[-352 -384 400 334 -283]
[9 417 -390 -339 75]
[343 -15 -439 135 66]
[417 347 -458 -61 -165]
[-353 110 450 445 -76]
[95 95 223 440 267]
[201 414 196 112 -424]
=>
[-424 112 196 414 201]
[267 440 223 95 95]
[-76 445 450 110 -353]
[-165 -61 -458 347 417]
[66 135 -439 -15 343]
[75 -339 -390 417 9]
[-283 334 400 -384 -352]

[337 -302 -462 -89]
[334 -362 -474 -355]
[-6 86 -292 145]
[245 -279 -467 -366]
[-234 357 282 375]
[234 -281 -442 -419]
[291 -281 -490 -188]
[435 -390 -329 -53]
=>
[-53 -329 -390 435]
[-188 -490 -281 291]
[-419 -442 -281 234]
[375 282 357 -234]
[-366 -467 -279 245]
[145 -292 86 -6]
[-355 -474 -362 334]
[-89 -462 -302 337]

[-257 19 -14 12]
[148 389 -223 -269]
[222 224 -168 -194]
[282 -29 -77 -69]
[255 113 -130 -141]
[-245 -54 13 49]
[282 -337 44 97]
[-248 371 -155 -181]
[-241 399 -167 -197]
[-212 -188 61 115]
[199 283 -189 -222]
[89 -587 173 271]
=>
[271 173 -587 89]
[-222 -189 283 199]
[115 61 -188 -212]
[-197 -167 399 -241]
[-181 -155 371 -248]
[97 44 -337 282]
[49 13 -54 -245]
[-141 -130 113 255]
[-69 -77 -29 282]
[-194 -168 224 222]
[-269 -223 389 148]
[12 -14 19 -257]

[167 30 205 -29]
[46 157 322 13]
[300 -68 -98 11]
[24 -55 -268 14]
[35 185 25 9]
[-135 139 408 23]
[-213 -20 -237 -22]
[-24 -80 -124 16]
[-197 15 445 -14]
[290 -116 30 30]
[-27 22 177 16]
=>
[16 177 22 -27]
[30 30 -116 290]
[-14 445 15 -197]
[16 -124 -80 -24]
[-22 -237 -20 -213]
[23 408 139 -135]
[9 25 185 35]
[14 -268 -55 24]
[11 -98 -68 300]
[13 322 157 46]
[-29 205 30 167]

[-230 -138 -226 -448 265 -85]
[141 -549 -278 -353 291 186]
=>
[186 291 -353 -278 -549 141]
[-85 265 -448 -226 -138 -230]

[-260 170 23 -237 264]
[-303 -520 167 -81 153]
[-237 -27 -29 157 -198]
[-421 -342 181 -372 294]
[-420 -574 97 150 29]
[269 -180 -617 -115 25]
[-436 -583 49 230 -1]
[-262 217 95 -251 154]
=>
[154 -251 95 217 -262]
[-1 230 49 -583 -436]
[25 -115 -617 -180 269]
[29 150 97 -574 -420]
[294 -372 181 -342 -421]
[-198 157 -29 -27 -237]
[153 -81 167 -520 -303]
[264 -237 23 170 -260]

[-111 -118 334 -90 -257 -36 22 245 231 -180 123 173 129 265 98]
[299 -149 -195 191 -15 127 -160 -19 8 40 16 -140 -34 496 66]
[48 298 -177 -74 -267 -97 64 291 163 195 84 -107 -45 235 235]
[286 161 174 -332 -81 25 -154 138 -4 -115 308 -49 260 -62 -137]
[177 294 -270 -51 -26 128 -5 241 19 295 178 -309 98 84 -57]
=>
[-57 84 98 -309 178 295 19 241 -5 128 -26 -51 -270 294 177]
[-137 -62 260 -49 308 -115 -4 138 -154 25 -81 -332 174 161 286]
[235 235 -45 -107 84 195 163 291 64 -97 -267 -74 -177 298 48]
[66 496 -34 -140 16 40 8 -19 -160 127 -15 191 -195 -149 299]
[98 265 129 173 123 -180 231 245 22 -36 -257 -90 334 -118 -111]

[-215 290 -286 303 -126 -139]
[-247 291 -275 377 -157 -181]
[289 -273 249 -543 127 213]
[294 -266 238 -560 136 225]
[130 -278 318 -168 -32 -4]
[289 -273 249 -543 127 213]
[-49 -177 258 193 -166 -187]
[211 -296 310 -346 40 95]
=>
[95 40 -346 310 -296 211]
[-187 -166 193 258 -177 -49]
[213 127 -543 249 -273 289]
[-4 -32 -168 318 -278 130]
[225 136 -560 238 -266 294]
[213 127 -543 249 -273 289]
[-181 -157 377 -275 291 -247]
[-139 -126 303 -286 290 -215]

[-490 -378 -517 -486 -423 -482 478 -399 -492 -491 -501]
[424 415 464 367 462 498 -135 447 482 459 441]
[-392 -58 -331 -462 -304 -495 542 -339 -453 -418 -488]
[-420 -199 -459 -498 -284 -515 492 -527 -348 -516 -420]
=>
[-420 -516 -348 -527 492 -515 -284 -498 -459 -199 -420]
[-488 -418 -453 -339 542 -495 -304 -462 -331 -58 -392]
[441 459 482 447 -135 498 462 367 464 415 424]
[-501 -491 -492 -399 478 -482 -423 -486 -517 -378 -490]
